rotation steps, each row followed by its count of steps:
The counts run from 0 to 402.
[-21  39   0   1 -31   2  32 -51 -54 -16 -15  16   9   6  34  14  29  19
  18  19  17  10 -53  -6  27  22 -19  10  23   7 -30 -13 -13  19 -55  17
  -6  17 -13   9   2   2 -12 -19  -9 -22 -14 -12 -27 -10  45  -9  -9 -11
 -27 -53   6  10  13  12 -46  18 -37]
269
[  8 -18 -14  42  -9 -32 -10  25   4  19  23 -21 -33 -31 -23 -29 -30 -10
   5  -1 -10 -63  27  11 -22   7   1 -13 -34  -8  28  18  11  17  -2 -12
   1   0  47 -28 -19  24 -23 -36  14 -27 -10  -4  34   0 -43  15  -5 -21
  63  18  -9  13 -28  15  44  18  -9]
179
[ 10 -10 -11 -16   4   6  25 -36  -5  57  35 -27 -35  40   9   1 -27  49
  28  -8  -2  27  -4  -6 -29  -1 -39 -13   1  12 -10  19  16   0  41   9
 -24 -31 -18 -14 -17   7   2 -16  61  44  -6  17  20 -16  17   1  27  31
 -27  29 -26 -27  15  13   2 -10  -5]
351
[-19 -11   9 -44  -7   3 -41 -36  15 -10  -4  -2  42  15 -10  17  21  23
  10 -10  46  16  17  29  44 -14 -20 -29 -20 -30 -47   3 -32   0   9 -26
  17  -3 -44  18  24  -2  14   5   4  -3   5  63   6  26 -19 -19  -6 -56
 -20  13  14  23 -17 -41  26   3  35]
70
[ 28   2  -9  -8  17 -10  10  10  37  42  41 -21 -23  30 -13  29 -24   0
  -9 -45 -14 -19 -24 -29 -16 -34 -17   8 -24  22  11  31   5   1  19 -12
 -18 -17 -32 -40   5  -8 -10  -6  11  68 -25   4  34  25 -20  16  55 -19
   1  48  -6 -13  -1  26  12  -8 -14]
328
[-10  16  -2  15 -19 -21   7  26  40 -34  15 -16  34  48  12  27 -12   6
  13 -34  10  13 -21 -22 -19  -4  17 -20  -6  23 -51 -24   0 -38  25 -30
 -15  -5 -56   4  13 -41 -23   5 -27  39  13  23  -6  -5  -5  16  58 -17
 -20  -6   3 -20 -26  45 -43  15  -2]
278
[ -1  -2 -17 -26  -8   3 -13 -51  -8  25   5 -18  -2   3 -14  14   3  58
   3  15  42 -24  22  11  -2  11 -33  -7 -10 -25  -5  40 -50  38 -13 -19
  15   6 -16 -36 -20   6   0 -41  34 -14 -17  40  28  16  -2 -14 -15 -27
   3  26 -32  25  19  -9  62  17  -2]
41
[ 33  -1   2  17   0 -30 -34  17  24 -14 -12  17  21  -9 -25  31  11 -25
 -51 -18   9 -34  -4  -3  -3  -3  17  27   4  -4  32  48 -40   6 -14 -54
  32   6 -25 -40   4 -26  -6  13 -45  16 -25   8   8  39 -31 -22  -2 -35
  21  26 -36  40  -3  15  26  14 -35]
148
[ 14 -24  -8  32  14 -11   7  65  29   2  -1  -2  -1 -33  -9  -9 -12 -33
  34 -31  -8   4   6   4  -2 -21  49 -13 -35  -5 -12 -25  28 -25  -7 -20
 -21  32 -12 -33 -15  -6 -39  -6 -20  47  10  24 -20   4 -23  26  44 -45
  48 -16  21  35  26  11   0  34  -8]
311
[  9   4  21  29   7  -4  29  31 -22  -8   1  19 -32 -13  21 -16  -8 -34
  41 -31 -17  32 -35  -9  13 -11  17  24 -17  -8  -2 -26  53 -38 -29 -17
 -43  26   6 -16  -1   3 -20   7 -18  29   0 -11 -37 -11   5  -3  12 -35
  14 -48  30  21   3  22 -64  33 -48]
133
[  9  26  15 -37  26  10  -5 -22  20  15  13  -9 -35  61 -14  17 -44  31
 -28  -7  18  12   7   3 -25 -11 -29  20  -7 -15  17  11  -4  -6  27  -5
 -33 -19   1  -9  -8 -33  48  21  48 -21 -13 -15  51  16 -24 -33 -35   1
 -39  21  -5 -24 -29  -4  -4 -23  15]
378
[-16  20   3  -5 -25 -18 -36 -24  10 -51 -10   5  42  18  -2  33  24  -9
 -49  13  37 -42  -1   6  19  12 -11 -12  -4   1 -14   4 -58  15  -7 -24
  36   1 -18  25  35 -23  10   5 -34 -61  -9   1  22  34 -19 -19 -18 -38
  -7  -1   0   6 -61 -11  10  -7  14]
253
[ 36 -28   9 -23  16   3  -8 -38 -34  42   1   1 -30  -1 -14   3  22   0
 -28   6 -31   7 -17  15  10 -12 -40  19  33   8  45  46  -6  32   1  23
  29 -18  14 -13   4  27  30   5  25  10 -37 -17  13  15  10 -46 -13  29
 -20  39 -23  12  26 -23  30 -30 -19]
348
[-13  33  15 -22 -10   2  19 -35 -15  -4  28  -7 -25  71  29  16 -28  23
   8 -18  12  25 -30 -12  -4   2 -52   6   3   6 -14  -7  13 -16  20  -1
 -37 -25 -23  28  21 -17  20  11  26  -6 -14 -13  12   0  13  -9   1   3
 -57  -8  12 -38 -47  14 -60 -20  -9]
89
[ 36 -17  17 -52  34  22  -3 -40  -6  54  17   0 -26  20 -14  14   6   7
 -16 -26 -18  21 -24   8  29 -33 -46  24   9  -5  17  40  -2  19   7  13
  -3 -14 -20 -16  14  13  20  17  29  52 -37   6  25  33   6 -39   3 -13
 -28  45  11   3  27 -30  16 -20  -6]
193
[-12  -4  29   0  -3 -13 -20  35  42 -42  10  12  28  28   0   8  -6 -34
  -2 -33   9   7 -15  16  26 -27   3 -24 -22   4 -35 -33   3 -34  28 -11
   0   1 -31  39  42 -17   9  39 -28   0   9  13   4  25 -33   8  18 -54
  -8  -3  48  -3 -60 -18 -29  -8  26]
99
[-28 -10 -13   7 -10  -4   1  -3  -6  24  11 -22 -17 -33   1 -36 -15   9
  56  10  17 -20  37  39   8  13 -18 -43 -42 -20 -24 -22  16  16 -12  12
 -12  11  33  -1 -11  48 -21 -43  39 -33  13  20  17 -14 -27  18 -17 -37
  42 -10  23  15   0 -23  32  29  23]
207
[ 10   3   7   9 -27 -21 -21 -18 -24 -32  -3  11  42  28   2  33  29  -4
 -29 -24  13   0 -28  -8  -4   6  -9  13  27  13 -13  35 -30 -11  19 -45
  38 -21 -63  13  36 -21   1  29 -43  13   0  10 -14  21   4 -23  18 -21
 -29  10 -23  14 -42  11 -23  -7 -36]
120
[-16  31  32 -23  30  27  20   9   9 -13 -15  17 -27  19  10  -4 -10   7
  11  21  12  38 -10  12  20  -1  -1  -3 -21 -14 -14 -60  22 -16 -17  36
 -69  41  31   4 -12 -25  25   3  34 -32   3 -22  -6  -7   4 -12 -27  -4
 -17 -48  36 -18  17 -22 -43  21  31]
83
[ 13 -14 -22  39   7 -11   1  34 -12   7 -18   5  -8 -62 -10  -7  28 -39
 -25  27 -36 -33 -22  16  -2  12  21  -6   7  26  31  -8  -7  34 -37  39
  28  22  35 -18 -19  21  -8 -20 -21 -15 -10 -31  -9   6   8  -2   6   9
  51  -6  -4  22  48   1  27  18  -5]
158
[ 12 -13  -5  31   3 -17 -29  61  39 -51 -39  16  44 -21 -18  14  19 -37
 -36   0  11   1   3   7  -9   1  62  -4   4   5  -1 -26 -26 -17  -9 -33
  18  30 -16  -4   2 -32   1  24 -54  -7  20   7 -22  19 -30 -13   8 -23
  25 -16 -11  35   1   3   2  27   2]
126
[ 17 -48 -14   2  18  -8 -26  26  37  13 -13 -12  28 -40 -30  -2  18   1
   0  -3  10 -10  35  20  -1  -9  33 -19 -11 -12 -10  11 -27   3  17 -24
  24  17 -21 -41 -19  -2  -6 -10 -10  28   6  49  -4  18 -27  -8  18 -21
  32  20 -22  43  45 -14  63  19  19]
20
[-35  -4 -15  18 -30 -18 -30   1   7 -42 -14 -14  31 -11 -12 -16  -4  18
  -4  39  32 -19  52  36 -16  42   8 -47  -4 -13 -18 -14 -28  10  22  -8
  27   1  19  27 -12   6  15 -19  26 -78  29  11  11 -18 -20  -4 -34  -1
  16  -1 -27   2 -30 -11  31  11  47]
230
[  0  12   5  44  -2 -10  43  11 -44  -4   1   8 -37 -14  25 -32 -13  -5
  40  -5 -14  10 -39  -9  -9  22   9  23  -8   0  -3 -24  39 -18 -39   1
 -37  24  22 -15 -22  15 -33 -15  -9  -2  -4 -24 -32 -25  15  10   3  -8
  11 -55   3  10   8  31 -51  43 -57]
134
[-39 -17   2  34 -48 -26 -19 -16 -42 -48 -16   5  35 -11  21 -27  23   3
  38   7  13  -4  12  34   7  39   5 -35   3  -8 -45 -22  -6 -14   8 -26
  27  -2  -8  51  10  19 -23 -11 -23 -47  24  26 -35 -18   2   3 -10 -18
   7 -24  -6  17 -43  -2 -26  18  -3]
258
[-21   6  16  19 -32 -31 -10   7  -3 -48  19   1   6  38  14 -13 -38 -11
  27 -36  12  -5   9  11   2   0  -7 -21 -24  -5 -26 -22  27 -40  35 -41
 -10 -20  -9  42  26   2  -3  15 -12 -21  21   6   9  -6 -31  19   5 -43
  -1 -12  29 -18 -95  15 -46  -1   9]
256
[-29  12  14 -15   0  -5 -20   7  32 -16  11  -6  -1  32 -12 -10 -43  29
  22 -10  46   1  45  26  -1   6  -8 -19 -40 -49 -32 -20   3 -29  19 -44
 -37   7   0 -13  -7 -17   5 -12  25 -34  23  41  19  -1 -43   1 -27 -58
   1 -16  22   5 -43   4  -4  26  27]
72
[ 23 -16   4 -35  31  12  -4 -48 -25  52  11  -3 -28  -7  -8  14  27   4
 -22   6 -20  -4 -31  10  36 -20 -56  15  10  22  34  40 -19  49  -8  37
  23  -4   1 -11  20  28  20  -4  27  26 -42 -10  21  30  19 -34  -4   8
 -13  39  -9   8  25 -32  33 -26  -8]
192
[  2  -6 -28  52   0 -14  20  44   2   3  -1  -8 -17 -54   1 -16   4 -27
   7  25 -28 -32  -4  10 -26  19  32 -17  -6  27  14 -20  11  20 -27  24
  -1  23  34 -32 -35  20 -32 -36  -7 -16   5 -28 -13 -18   2  26  16  11
  56 -28 -13  13  40  24  15  32  -5]
157
[ 16 -15  -9  32   7 -28  -6  46  27  20  15 -18 -28 -10 -21 -21 -44  16
  13 -18   5 -25  46  -1 -46   0  20  -2 -27 -24  18  18  13 -25  21 -48
 -19  -6  19 -43 -40  -7 -22 -17  23   0   8  24  22  -6 -46   8  -2  -8
  38  20 -30  18  -2  40  27  29  -9]
334
[ 11 -26  12  27 -10 -16 -17  19 -32 -26 -17  32  15 -35  11 -16  49 -57
  17 -18 -27   5 -44  21  38  -7   5   2   5  22  -3  -8  13   0 -32   4
  34  10  -4  24  32  30 -22  20 -60  14 -13  -8 -34  19   6   5  19 -34
  26 -21  31  39   0 -24 -22  11 -30]
131
